Each named turn below is shown by a few rows before and after it. Which turns, in which order, take the first row of each later pair to the second? The first pair is answered.
J:
[ 17.8  -3.3   2.7 -12.6 -23.8  16.3 -16.8  -4.3  27.4] |-> [-23.8  23.0   2.0  -1.7 -11.3  21.7  19.9 -11.4   2.6]
[-14.1   3.6   5.2  -4.6   6.4  12.7  10.3  24.1   5.0] |-> [-8.2 -2.5 10.4 -6.1  5.8 -1.2  2.6 29.5  4.5]
[ 18.1  -7.8   2.1   3.0 -10.8   5.8 -20.1 -23.2  -7.9] |-> [  0.4   4.6  -2.5   5.5  -5.5  17.3  -1.0 -29.4 -11.8]
[ 12.6   4.6 -10.2  -5.9   9.8  -3.5  -0.3   6.8  28.5] |-> [-10.0  17.7  -8.4  -0.6  14.7  -1.0  19.6   2.0  15.4]
U:
[ 22.8  -1.9   1.8   8.9  -7.0  -3.5 -12.3   3.8  11.9] |-> [  1.6  12.5   2.0  19.7  -6.4   1.2   3.4 -17.5  -9.5]
[-15.9   2.1   6.5   6.1  -3.8 -20.6  14.7   7.8 -19.7] |-> [ -0.7 -16.7  20.4 -13.4   0.8 -15.5   8.4  16.5 -10.0]
[ -0.7  -1.5   6.0  -2.2 -10.2   7.8  -5.4  -3.1  -6.7] |-> [  0.5  -2.4   0.9   2.1 -10.7   1.4  -9.2   4.9  -0.4]
[ 22.6 -13.9   6.1   9.5 -16.3  -9.0 -20.1 -15.5  -3.2] |-> [ 10.4  -1.5   1.2  19.2 -16.7 -12.3 -13.1 -21.2 -12.7]
G:
[ 14.9  -4.7 -16.6 -10.0  -6.6  24.3  -5.7 -26.4  10.3] |-> [-10.2   3.0  -5.8 -19.9  19.0   8.0  14.9  22.1  17.2]
[ -2.8 -26.6  44.1 -18.2  24.3 -13.0  12.9  14.3 -28.4] |-> [ 19.0 -17.5  17.6  15.6   0.1 -51.2 -24.0  14.5 -22.6]
[-20.3 -17.3  29.0 -12.6  20.6 -17.9   8.4  18.6 -10.2] |-> [  9.2 -13.2   3.4  17.0 -10.1 -37.4 -28.5  -3.4  -8.3]
[ 22.2  -4.2 -12.0   6.3  -5.8  11.2 -16.7 -22.7  -1.0] |-> [ -8.5  -2.9   9.3 -17.0  24.8  18.2  17.5   8.8   0.2]
R:
[-11.5   7.5  12.3 -20.8  18.3  -8.4   9.9  19.1  -6.2] |-> [-16.5  16.2  10.5  -6.7  11.9 -19.8   8.8   8.2 -20.4]
[-26.1  20.2  -1.5  -1.8   4.4 -19.7  16.5  -9.7 -10.8] |-> [-15.9  20.3  -8.6   4.8  -6.0 -13.6   5.5 -25.3 -12.6]
[ -5.3 -11.6   5.8 -28.6  20.5  11.9  15.5  31.5  21.3] |-> [-27.0   3.2  12.4 -11.7  23.6  -6.8  25.7  31.8  -1.1]

Each pair is two turns apart.
[ 11.9  -1.2 -29.1  14.1 -16.9  -2.6 -18.0 -15.9  14.9] |-> [-16.6   8.6 -20.8   9.0  -6.7  15.9  10.9 -29.1  -0.5] | R U
[  1.3   5.5  -7.1  29.7  -8.0 -23.6 -11.1  -7.7 -23.2] |-> [  8.5  -5.7  -7.0  13.3 -15.0  13.8  -5.7 -35.5 -19.5] | J U
[  8.8  -8.2 -23.5 -16.6  -3.3  18.7 -16.1  31.1  26.5] |-> [ 20.6  -5.8 -30.3   0.7 -21.2  11.0 -32.9   6.2  14.8] | R G
[  7.8   3.2  -9.8  10.5  -7.6  -9.0 -10.7  -8.9  -4.7] |-> [ -8.3   7.9  -5.5   3.8   6.3 -14.4   1.3  16.1  -0.3] | G G
[ 17.6  -8.5  -7.3 -11.7   4.2   0.7  -2.9  10.9  23.0] |-> [ 10.5  -6.9   1.3 -16.1  10.3   1.8   8.9  18.2  19.4] | G R
[ 22.6 -22.7   4.8 -13.6  -1.2  13.0 -16.1 -13.2   5.1] |-> [ 20.0 -10.6 -14.3 -11.5   1.2   8.4 -16.0  11.2  24.8] | J U
[  8.1  19.6 -18.5  17.6  -6.2 -14.2 -11.6   8.1   7.8] |-> [ 24.0  -0.1 -14.9  -3.7  -8.0  14.9 -14.3  -4.9  20.4] | G U
[-16.8   5.2  10.7   7.8  10.1   0.0  18.0 -10.1 -21.6] |-> [  2.4   1.2  -3.0   9.7  -8.2  12.8  -0.4 -29.1 -13.7] | R R
[ 13.0  -5.2   0.9 -16.5  -0.5  34.8   4.2  -7.0  21.0] |-> [ 25.0   1.1 -14.1   0.1 -13.5   9.4 -17.1  -3.7  24.5] | G G
[-24.2  24.6  -9.8  21.2   4.8 -29.6   2.1  21.6  -7.6] |-> [ -2.2 -18.7  35.0 -18.2   6.0   9.2   5.8 -22.4 -22.5] | R U
[-18.6  23.8 -23.5   4.9  19.3  -6.8  15.7  14.4  16.0] |-> [  3.1  11.6 -11.2  15.1  10.0 -38.3  -7.2  16.4   9.9] | R J
[ 20.9 -26.2   4.9 -24.5   5.9  19.9  -4.1 -10.8  11.8] |-> [ -5.9   2.1 -16.7  -7.3   3.7  33.7  11.9 -23.7   2.9] | U G
[-12.3   4.8   7.6  13.2  -0.9 -26.3  -8.6  13.0  -4.5] |-> [ -6.6  -4.0  18.5  11.1  -5.1 -26.3 -13.8  -2.5 -10.5] | U G
[ -8.0 -28.0  40.0  -7.2  18.4 -12.5   6.5   3.5 -20.9] |-> [  2.8  -4.6   0.1  25.7   2.3 -43.8 -20.3  18.4  -5.7] | U R
[-25.7  17.2   6.9   7.7   2.1  17.5  24.3 -22.5 -23.4] |-> [ 32.7 -19.7   8.2 -18.1  -5.5  15.8 -21.1  -1.4  22.9] | R U
[  2.3  10.9 -13.0   2.8  -0.9  10.2  -3.9  -3.8  11.4] |-> [ -9.2   7.1   9.0   5.5   3.7  -6.8   5.4  -6.0 -10.6] | U J
[ -5.7  -2.1  11.4   6.6   1.7   6.0  13.5 -10.9 -11.7] |-> [-0.7  1.6 -4.9 -1.0  3.5 20.5 11.9 -0.7  7.9] | U J
[ -6.4   5.0  10.6  -3.9   8.9   0.7  17.7  -4.2 -16.4] |-> [19.5 -9.2  7.2 -9.7  2.0 -7.1 -7.8  9.8  3.7] | R U
[ 17.4  -4.3 -12.2  18.4  -0.7 -31.0 -20.0  22.4  17.3] |-> [-21.5  11.7   7.7  24.3   5.6 -23.3  17.5  -2.4 -22.6] | U G
[  1.1  -8.3 -14.3 -24.4   0.8  17.7  12.9   8.0  22.6] |-> [ -6.5  11.7 -34.5   4.4 -12.5   9.4   8.1  -5.5  13.2] | U G
[ -4.2  12.3  -3.1   9.8  -5.6  -0.6   8.8  -7.3 -15.3] |-> [  6.6  -2.6   8.7   4.2  -9.3  -7.6   0.2  -8.6 -14.8] | J U
[ -8.5  -7.9  22.5  -0.2   1.0  -0.1   8.5 -20.2 -25.9] |-> [ -4.0 -11.6  27.7  -8.3   8.7 -23.9  -0.5  14.6 -10.8] | G U
[-11.7  -3.6   4.9  17.0   1.9 -19.2  -6.3  -2.9 -18.6] |-> [ -1.1 -23.3   8.6 -16.3  10.4  16.0   1.5  -0.6   3.9] | J G
[-26.5  -7.8  23.9 -10.5   4.0   1.0  14.0   3.1  -6.3] |-> [-33.3   8.9  10.2   7.8  -0.9  -9.7  13.8   6.5  -6.0] | U U
[ -6.4  22.6 -26.4  33.4 -14.1 -26.0  -2.3   8.7  -2.6] |-> [ -7.6  -2.3  11.4   0.0  -5.9  20.0  18.8 -40.8 -28.9] | J U
[-15.1  16.9   1.7  -2.3   2.1  -7.4  10.8 -10.6  -9.4] |-> [ -1.7   0.3  15.0 -19.8   9.6  -8.4   4.3   5.8   0.8] | U R
[-17.2   3.6   9.1  -1.0   7.2  -0.4  10.4   4.4  -9.0] |-> [-11.4   9.2   3.6  13.0  -1.6 -14.7   0.4   6.5  -9.3] | J U
[  0.2   1.4  -7.9  -0.8   7.0 -14.9   0.9  36.9  19.4] |-> [ 23.0 -14.5  -4.7 -13.9  -5.3  15.4 -10.1   3.6  23.3] | G R
[ 17.4 -12.7   5.0   4.9 -21.2  -2.0 -19.5 -29.0  -6.0] |-> [-30.1  10.5   7.4  -7.7  16.2   2.8  27.1  17.1  -3.1] | J G
[ 10.1  -5.6 -13.5  18.2  -8.5 -16.0  -9.9 -10.0   0.8] |-> [ -6.3   2.6 -14.9  22.2  -6.6  -7.1   7.3 -16.2  -7.8] | J J
[-18.2   5.6  14.3  -3.1   8.6  -1.7  22.1   6.1 -13.6] |-> [-11.4  11.1   4.8  17.2  -6.6 -16.1   6.7  -7.8 -22.4] | R G
[ 16.2   0.2 -14.4   7.2   5.3  -5.8  -1.9  10.2  15.2] |-> [  2.3   3.1  -7.4   8.0   4.1  11.8  13.3 -19.4  -6.0] | U R
[  1.4   2.6   4.2  -6.1  -3.6  -7.6  -2.8  -6.1 -13.0] |-> [  5.6   4.0  -7.5 -11.8  -3.9   5.3  -2.1  -5.7   0.4] | U J
[ 27.3   6.1 -17.5  10.1  -6.9 -19.6 -11.7  21.1   9.7] |-> [  5.2   1.0   3.3 -18.7  17.4  -0.2  19.5  36.0   8.2] | G G
[-22.5  16.7   1.4  -2.1  12.5   7.5  16.6   3.8  17.2] |-> [ -1.2   2.1  14.5   9.5   2.6 -29.1  -9.9  11.1   8.8] | R J
[-24.4   6.9  11.5  -5.4  -1.8   6.5  26.6  -0.4 -12.3] |-> [ 15.9 -18.5  13.3 -20.6  -6.0  -0.3  -6.6  14.6  13.0] | R U
[  4.8  -5.2  -2.9  -1.4   9.0 -19.9 -23.7  27.4  19.1] |-> [ 15.1 -12.4   0.1  -0.9  -7.9   5.7 -28.2 -27.5   4.9] | R G
[ 34.3 -28.1  -4.4 -13.0  -4.1  16.0  -9.3 -15.4  15.7] |-> [ 26.5 -19.1 -14.7 -16.4   8.4  10.0  -3.3  15.4  34.2] | J U
[ -4.6   2.3 -12.5 -20.6  15.8  25.4  15.4  21.8  19.4] |-> [-27.8  20.3  -3.4   4.0  13.1  -0.8  26.0  11.4 -13.6] | R R
[ 23.5 -18.1   3.2  -2.6 -12.7   0.7 -27.0 -13.6   9.6] |-> [-24.6   3.6  10.1 -11.1   9.6  22.3  23.4 -14.4  -7.9] | U G
[-11.9  -8.6  14.3  -5.2   8.2  13.6  20.6 -13.4 -14.1] |-> [  6.4  -5.4  -4.5  15.2 -13.1  -1.7  -1.7 -25.6 -13.3] | G G
[  2.1   8.5   1.7  16.9  -5.9 -27.5  -1.9  10.5 -10.4] |-> [ 18.7  -0.2 -10.7  12.4 -12.6 -13.4 -15.6  -2.1   1.8] | R R
[-18.5   3.2   2.9   6.9  -2.7  -4.0  -9.0  27.9  -1.5] |-> [-15.0 -10.7  21.5  -3.3  -1.0   7.4  -1.7   5.5 -15.3] | R U
[ -9.6  -5.7  23.4 -17.2   9.3   8.2  19.5  -1.8 -15.6] |-> [  1.4   9.2  -7.7  12.6  -6.7 -27.5  -6.7  21.2   2.7] | J U
[ 21.0 -21.1  31.4  -3.6  -0.3 -16.0  -6.2  13.7  -0.5] |-> [-19.4   6.2  20.1   1.6   8.2  13.2  30.2  -2.9 -16.7] | J J
[  7.3 -18.6  -6.0   1.1  -2.2   8.6  -3.5  10.1 -17.2] |-> [ -0.4 -10.8 -12.9   5.4   3.0   4.9   1.9  23.0 -13.1] | J G
[-25.7  23.4 -19.3  15.3   8.0 -19.6  14.1  21.7   0.1] |-> [ -1.1  10.0  -8.6  26.4 -15.4 -18.8 -10.7 -27.4 -16.5] | G J
[  2.7 -12.1  21.4 -14.2  27.9   2.1  -0.7   2.5  -8.7] |-> [ 14.6  -3.1  -7.0   5.3   3.2  10.3 -16.5 -29.5  -5.5] | U G
[-11.1  -2.2  15.2 -12.8   4.3 -11.3  27.5   5.1  -7.7] |-> [ -5.9   3.1   4.2  -0.2  -1.1 -27.2  12.5  19.4  -3.4] | U R
[-13.0   3.6  -2.1   7.7  14.3  -7.4  13.8 -11.8 -28.2] |-> [-17.7   4.1  -2.5   2.8  21.2  -6.6  18.6  -3.0 -24.8] | R G
[-14.8  20.8 -23.8  -0.6   5.9  19.6  14.1   4.4  20.8] |-> [-19.0   9.1   1.6 -15.3  14.9  24.3  24.9   3.7   7.7] | U R
[  5.8 -13.3  37.6   4.8  -2.1 -18.5 -12.8 -23.5 -14.4] |-> [ 18.6 -22.6  32.2  -7.1  -4.9  -2.6 -18.8 -23.2  -0.2] | R R
[ 19.5  -0.2  -1.3  11.3  -9.3   4.1 -30.4  -7.3   0.7] |-> [ -9.5   0.0  25.1 -11.8  15.6  18.2   6.0   1.6 -10.6] | G R
[ -9.9  -5.8  20.2 -16.1  19.8 -10.6  18.0  42.1  10.7] |-> [-27.9  24.0  -4.9  28.3  -0.4 -24.1  16.3  11.2 -14.9] | U R
[ -8.9  -7.2  32.1  -0.1   2.1 -20.6   3.9  -1.1 -25.0] |-> [ 26.0 -16.5  -1.6 -11.0 -14.4   9.7 -23.5 -11.4  12.4] | G J
[-15.5  13.8  -8.7  -3.4   8.5   7.3  10.3   8.9   9.0] |-> [ -4.0   2.0   3.5   6.9   0.4 -22.6  -6.2  15.1   3.5] | R J
[ 14.9  -7.6  -1.1  -1.4  -5.0  16.4 -14.4   1.9   6.9] |-> [ -4.7   7.7  -5.8  20.3  -9.3  -1.4  -7.5  -0.4 -10.4] | U J
[  6.8 -23.4  14.5 -16.8  10.4  -0.5  -4.1  11.7   2.8] |-> [ -9.2   1.7  -4.9   9.7   9.7 -23.5  -3.3  19.2  -3.9] | R U
[ 20.2 -15.5  -4.1 -19.6 -16.4  16.5 -10.3  -2.7  12.4] |-> [-14.2  -1.6   9.7 -17.8   4.9  -4.0  13.5  30.1   2.3] | G R
[ -4.6   3.2   0.5   2.2 -18.6  16.0   3.3 -40.9  -6.8] |-> [-24.6   8.4   4.9 -12.6  11.6  -3.2  18.5  27.1  16.2] | R G
[-32.1   7.8   6.1 -24.0  22.9  37.6  41.5   4.5  -6.0] |-> [-22.0  -5.7  34.0 -15.0  13.3  22.7  30.5 -22.9 -35.1] | G U
[-28.2  22.2 -13.6  -5.2  14.8  16.5  23.5   2.4   5.4] |-> [  1.2 -15.9   8.4 -31.3  16.2  20.7   4.8  10.6  22.1] | R U
[ -9.6  14.0  16.0   2.1  28.1 -22.1  17.0  19.1   8.1] |-> [  4.6   3.2  13.3  -1.2  24.2 -23.6   4.9  26.1  19.9] | J R
[ -8.9   8.5 -12.2  10.0  -2.8  10.3  16.1 -14.7   1.1] |-> [ -2.8  10.6 -21.1  12.0  -3.5  -0.2   2.5  -0.6  14.7] | U U
[ 25.6 -32.9  33.8 -25.5  -0.3 -11.1  -7.9  27.5   1.1] |-> [ 29.3   5.2 -30.1  14.7 -25.0 -16.5 -28.1  21.3  19.1] | U J
[ 19.5  -8.2 -17.0 -17.3  -7.9   6.9  -9.3  17.3  38.6] |-> [ -6.6  11.5   3.3  25.6 -11.3 -41.6  -4.0   5.1 -14.8] | U J
[ 10.9 -10.3   9.1  -6.6   7.8 -11.2 -10.3  14.9   5.9] |-> [-13.0   7.8   4.5   9.7   5.6 -20.5   3.5   4.3 -13.0] | R U
[  9.2  -0.3  -5.7  -2.2 -12.8  14.4 -29.0 -22.8   8.9] |-> [-19.6  -2.8  26.1 -17.2  18.5  -1.1   2.1  16.7  -0.6] | G J
[  8.6  18.0 -34.8  21.4 -13.5  -8.2 -25.9 -32.6  17.9] |-> [-11.5   0.8  22.7   5.0   3.2  -8.9   2.9 -50.5 -31.4] | U J
[ -9.0   2.6 -19.0   8.1 -30.8  10.8   1.7  -8.4   1.0] |-> [-16.2   8.5 -18.3  12.0 -25.7  -1.8   4.9  15.2   5.8] | G G
[ -9.8  18.9  -0.1  -5.9  13.6  17.2   9.5  -4.9 -18.9] |-> [  1.8  -0.6  19.3 -19.2  15.0  15.0   1.8   1.4 -18.6] | G U
[-15.3  -4.4  18.6   0.8   8.9  17.2  23.3 -20.8 -28.4] |-> [  1.8  -8.7   6.1   1.7  -1.5  23.7  12.0 -35.8 -20.4] | R R
[ 28.3  -8.2 -12.4  -6.0   5.2   0.0 -17.4   6.4  25.8] |-> [-19.2  23.7 -17.6  13.7  15.3  -3.1  14.9  -3.3  -8.9] | R U
[ 20.7   3.2 -23.2  -4.7 -11.6  24.6 -17.5  -1.3  31.9] |-> [-16.3  10.0   2.5 -18.5  16.4  20.9  21.1  26.1  16.8] | G R
[ -4.3   9.0  15.2  15.2  13.5  -7.2  -9.5  -1.7 -20.8] |-> [ 17.3  -4.9   8.1 -10.4  13.6  22.1 -14.0  -2.3   6.7] | U J
[ -0.4  -8.7   5.5 -23.8  12.3  10.8   3.3  26.5  21.3] |-> [ -3.7   9.6  -4.3   9.8   2.3 -26.9  -9.6  30.5   8.2] | U J
[ -2.7  20.3 -17.7 -11.9   6.7  13.0  14.8  28.3  17.7] |-> [  7.9   9.3 -12.8 -19.0   0.6  37.0  16.7  -4.0  12.1] | G G
[ 24.2   3.7 -16.7  -7.8 -17.0   9.9 -12.3 -19.0  11.7] |-> [ 10.9  14.5 -19.7  -1.8  -6.3 -20.0  -9.3  23.1  17.8] | G G
[ 10.0   4.6   3.6   9.8 -11.6  -3.3  -0.1 -33.8 -15.0] |-> [  8.5  -9.7  22.1 -24.2  13.3   3.0  12.5   5.0   4.0] | U G
[ -5.9   2.7  -9.3  12.6  22.9 -12.7   7.5  38.3   1.8] |-> [ 22.7 -10.2 -20.8  15.8   7.1  -8.1 -13.1  26.1  14.6] | R J
